Named moves, each a turn or a mirror, and the order they were made in; the first pair answered:
L (before => after):
[  7.2  -5.1 -14.2  -0.6 -17.0 -17.5  -3.7  -1.1 -13.4   5.4  13.1  36.7
 -11.1 -20.6 -11.3 -14.1  -4.9  -1.0  27.5  10.4 -21.2   0.6 -11.1   3.4
 -13.9 -19.8  32.4 -30.1] => [ 13.5  -8.2 -19.0  -0.2 -19.8 -11.6   8.0 -12.4   0.3  13.5   8.1  22.7
   7.7   1.2  -5.2  -8.0 -12.6   3.8  15.6  31.8 -20.8  13.4 -11.3   1.4
  -6.3 -23.0  36.9 -26.6]
[ -1.6   0.3  -1.5 -21.8   4.1  -3.0 -10.3  22.8 -11.2  -6.6  25.7  46.1
   1.5 -15.6 -33.0  -0.2   4.0  11.4   3.0 -24.7  22.9  -7.2 -18.4   6.9
  -7.1   1.1 -14.4  -5.8] => [ 12.1  -7.7 -11.6 -20.0  -1.6  12.0  10.8  -0.9  13.4   9.2  13.9  18.9
  38.3  29.6 -23.4  13.4  -7.7  16.5 -16.0  20.1  23.3  13.7 -16.5   1.1
  12.5  -7.1  -7.5   4.2]
[-13.0   0.0  -7.6  -0.3   4.7 -13.2  -7.3  -2.9 -18.1 -16.2   4.9  26.8
 -12.9  -3.4  -8.6   1.7   3.2  -6.1   2.4 -10.2   9.0  -0.7  -5.3   1.7
 -13.8   4.4   2.4   3.6] => [ -3.9  -6.9 -16.6   2.0  -1.1  -6.0   5.6 -16.3  -2.6  -5.1  -4.3  10.1
   8.7  23.1  -3.3   8.1  -7.2  -2.6 -11.2  17.1   7.7  14.7  -4.2  -2.9
  -2.9  -1.3   6.5   8.6]
S (before => after):
[ 24.6  -9.3  -4.1   3.9  -2.3 -35.6  -1.2  12.1   3.8   5.2  15.6  16.5
   6.0 -23.9  -6.9 -15.0   0.4 -10.3  27.8  -2.0  11.9   1.5 -19.4  -1.9
  -5.9  12.2  36.7  19.0] => [ 14.8 -24.0  -4.0  10.5  -1.1  -6.4   7.2  12.3  -3.5  14.7  -9.8 -30.6
  18.0  -7.7   9.3  -1.5 -10.0   5.5  33.1  24.2 -23.1  17.4   2.4  -3.7
   5.5  -1.7  29.1   7.3]
[ 10.8  17.0  13.5  -4.1  -3.5  -9.8  -6.8   2.8   9.1  -8.4   6.3   1.6
   5.5 -18.8 -14.7  -5.6   6.6 -21.2  -3.7 -22.1  23.1  -8.0  -9.3   1.7
  -6.5   5.8   6.4   1.5] => [  8.9   2.1  15.6   2.9  -3.0   7.3   4.0   4.7  14.6   3.1 -13.4 -39.5
  20.6  -8.6  -1.3   7.1   1.5 -13.5   2.3   0.8  -3.4   7.1   9.8   1.6
   0.8  -4.4   6.1  -6.3]
[ 21.5   2.6  18.5   4.2  16.3  -1.4   3.4  13.7 -16.1   5.1  -9.4   1.6
 -17.8 -13.0   9.5 -10.3  -4.3  -4.3   6.7   4.7  -0.6  13.1   6.1  -2.5
  13.3   7.7   5.7   2.5] => [ 16.3   4.9  17.3   6.8  15.4  -0.1   5.4   9.6 -16.2   4.1  -7.3   2.8
 -21.1 -13.5   9.6  -9.6  -6.1  -5.0   6.2   6.0  -3.1  11.1   3.7  -3.2
  11.0   6.8   3.9  -0.5]
[  1.4  -8.1   0.0   2.9  -8.9  31.6   1.7  -6.4  17.4   9.1 -17.3 -29.6
  11.6  26.9  10.6  11.7  -5.1   5.8 -18.5  16.0  -8.0  14.9  12.9  -1.2
  10.0  -0.9  -3.5   3.5] => [-15.7  -2.0  -7.5  -6.2  -9.8  32.5  -5.2  -9.7   0.6 -12.0   8.4  19.2
 -16.6  25.0   5.2   3.2  -2.1   4.1 -36.3 -11.5   9.1   9.8   2.4  -0.3
   1.4   3.4 -16.3   9.6]
K (before => after):
[-31.9   1.7  -5.0  -5.0  -7.5  15.8  -1.4  -1.6 -27.5  -5.2   0.0  17.3
 -19.4  20.5  11.0  -2.1  -9.0  25.9  -7.0  -9.8   0.4  12.0  10.9   2.7
 -13.4   5.6 -13.9  -4.6] => [-21.5  16.9   5.5  -9.3  -7.5   8.9  -9.6   2.1 -11.4  -8.7   7.2  28.3
 -23.6   5.2   4.2  -9.5  -0.9   8.7 -11.9 -30.8  16.3  -2.1   2.5   6.9
 -11.6  16.6 -15.0  -4.4]
[  6.2 -11.1   6.7   5.7   0.9   4.7   2.3  12.2   1.0  12.2 -21.1 -45.9
  12.2   2.4   6.8   7.4   4.0   1.6  11.2  17.1 -23.4   6.2   6.5   4.2
   5.1  -9.3   6.4 -10.7] => [ -6.9 -20.5 -20.6   0.2   0.0 -14.4  11.4  -1.3 -20.1  -0.4   2.6  11.9
   0.3  19.2   1.9  -0.4  -3.3  15.8   4.2  29.8  -5.9  20.3 -15.4  -9.6
 -10.9 -16.0  14.4   0.7]
[  8.4  16.4  15.6  -4.7  -8.7   8.0 -16.9  12.5  -6.1 -10.6   9.8   3.1
 -19.9 -26.1  -2.9  -6.8   9.1 -16.0  -4.3 -29.8   6.5 -26.6  -6.1  11.2
   8.5  11.6  -8.7   2.5] => [ -0.3   0.0  13.7   4.6  -5.5  27.7  -4.5  14.1 -16.2  -2.8  -9.8 -32.3
 -11.9 -15.6  11.8   3.6  -0.2   3.4   8.0  -9.6 -24.4  -7.0  15.3   8.0
  15.1  -1.3  -6.9  -5.8]
[ -3.9   1.0 -22.0 -16.4  -1.2 -14.0  -1.0   4.3   0.3  10.0   3.6  21.8
  21.0  12.1 -12.0 -13.8 -12.6   5.2 -18.3  16.8  44.1   2.8   1.3 -23.8
  15.4  11.3  -5.6  13.2] => [ 11.3  13.4   1.2 -12.6  -4.2  -6.6 -11.1  15.2  23.5  16.1  -6.3  -9.7
  24.1  -1.3 -13.0 -12.3  -6.9 -10.5 -17.2  -0.2  38.3 -17.8  12.1 -15.6
  24.2  21.3  -9.2   6.4]
W (before => after):
[ 13.9  -2.0 -22.8  -7.8  -4.0 -20.8   7.4 -10.4   2.3  13.5   5.3   1.4
  16.9   4.4   4.8  -3.1   4.6  13.9  -1.6  21.8  22.8  15.4 -14.5  -7.0
  -1.1  -4.9  12.3   6.5] => [ 18.2  -0.1 -17.5  -8.4  -5.1  -8.2   9.5 -10.9  18.1  15.8  -0.3 -20.3
  22.4   6.8   7.8   0.4   1.6   7.6  -8.3  20.8  18.9  14.9  -9.5  -1.6
   4.7  -2.1   8.1   5.0]
[-18.3  -7.6  -0.9   2.5   8.6   4.6   0.8   7.1 -28.3 -12.5   6.4  16.0
 -21.7 -11.4   0.9  -4.2   4.6   9.8   9.9  -3.2  -7.6   1.1   5.6  -1.3
  -6.8  -3.2  -2.6  -8.4] => [ -4.9  -7.9  -1.3   4.7   6.8 -18.4   1.3  11.5 -17.5  -4.6   5.6   7.4
  -7.7 -21.5  -4.5  -3.9   6.8   7.7  24.0   2.9  -4.5  -3.7  -5.2  -3.2
 -11.2  -4.4  13.0  -6.6]
[ -3.2 -11.7 -13.7  -0.5  -5.4 -24.5  10.4  -0.9  -9.7  -2.9   6.8  15.1
   8.3  -7.5  -8.2  -0.1   1.6   4.5  13.8   1.7   3.6   6.2  -4.9  -0.8
 -21.1  -3.9  13.6   4.8] => [  9.7  -8.8  -5.7   2.9  -6.0 -21.4  11.6  -1.9  11.7   9.5  -3.0 -10.3
  21.5  -9.2  -5.5   2.7  -0.9  -0.3  16.6   7.3   2.1   3.1   1.4   3.7
 -11.0  -0.8  16.8   2.1]
[ -3.6  11.7  17.4   4.0  -3.1  16.3  -2.0  -0.3   8.8 -10.4  17.8  10.9
 -10.2  12.0   4.5 -13.2  10.2 -13.9 -32.2 -22.2   8.5 -10.3  -5.0   6.7
  10.4   5.4  -5.3  -3.4] => [ -5.4   9.4  10.5   1.9  -4.3   0.1  -5.8   1.0  -1.3 -14.5  23.7  31.4
 -14.9   7.3  -0.9 -17.4   9.8  -7.9 -19.5 -21.6   9.7 -10.4 -15.7   0.8
  -0.9   3.7   0.7  -1.0]
Then:
Between the rows of a pair lie 2 to 4 moves.
[ 18.8  -2.0  -3.1   5.2  -4.2  -0.8  12.2 -13.0  22.2  10.2 -11.7 -27.4
  32.3  14.1   2.5   9.3  -5.2   6.3  12.1  25.2 -14.5   7.0   3.0  -6.0
  18.1  -4.2   5.8   3.8] => [ -2.7  -1.3 -18.6  -3.9  -8.1 -11.6   8.5 -20.7  -4.7 -13.2  20.1  41.0
   4.4  21.8  -4.0  -1.7  -3.9   9.6  -5.8   8.9  13.6   7.6 -14.8 -11.6
   5.9  -4.5   3.5  10.6] | W, S, W, L
[  8.1   7.9   5.0   6.3   4.8  28.1  -7.8  -7.3  28.5   0.6  -3.9 -22.3
  -4.3  16.7   6.3  -3.2   1.3  -2.9 -28.1   3.3   0.3  -3.4  28.9   0.6
  23.2   4.1 -20.1  -1.4] => [ -4.9  13.1  10.1   1.4   7.3  13.3 -20.1   6.0   6.2 -12.6  12.8  11.5
 -31.1 -12.9  -1.7 -14.3  11.7  -8.4 -15.9 -25.8  10.7 -15.4  21.4   0.6
   8.0  13.9 -21.6  -4.5] | L, S, W
[-15.9  -8.6   6.6   4.7 -10.5  12.9  -0.7   4.3 -20.8   3.9 -10.8 -16.6
  -7.6  -7.7  17.4   5.5  -1.0  -3.7  12.3   6.4   2.0   1.1   7.2  -5.5
  -5.7  -4.3  -5.4 -15.0] => [ -8.2  -9.6   1.1   5.0 -14.0  15.8   5.4  -4.4 -11.6   6.2  -8.3 -22.4
   2.0   8.0  15.9   8.9  -6.3  -0.5   3.2  18.7   4.9   5.4   3.8  -5.5
   1.4  -6.2  -3.4 -12.7] | S, K, K, L
[  8.6   8.3  10.1  -7.3  -6.9  21.5   6.9 -23.2  21.6   3.0 -15.9  -8.1
   1.7  46.6  -4.6  17.8  -7.8 -11.4 -16.8  -0.5  18.1   3.5  12.7  11.5
  18.3  26.6  -7.6  -3.1] => [ -8.3  -0.4  20.3  -2.9   2.9  32.5   5.1  -0.9  -5.8  -0.7 -25.8 -27.7
 -19.9  26.2   3.0  18.7  -6.9  -4.1   8.2  -8.1  -8.9   2.3  32.6  16.6
  11.0  23.9 -16.5 -14.7] | L, K, L
[ -8.8   9.7   2.8  -5.4   8.7  -6.7  -0.5  12.1  -9.5  -1.6   6.9  16.8
 -18.8 -25.3 -14.2 -12.9   2.0   5.6  -3.9  -7.8  -0.7 -10.7  -2.7   0.1
  -5.0   1.1   2.6  -0.8] => [ -5.7   3.0  -7.4  -7.4   2.9   8.0   9.3  -7.7   1.8   1.5   9.2  18.5
  -3.5  11.1  -7.4  -9.7  -5.4  10.7 -27.0  15.5   4.6   6.4  -5.8  -4.2
   8.5  -1.0   2.9   7.3] | L, W, S
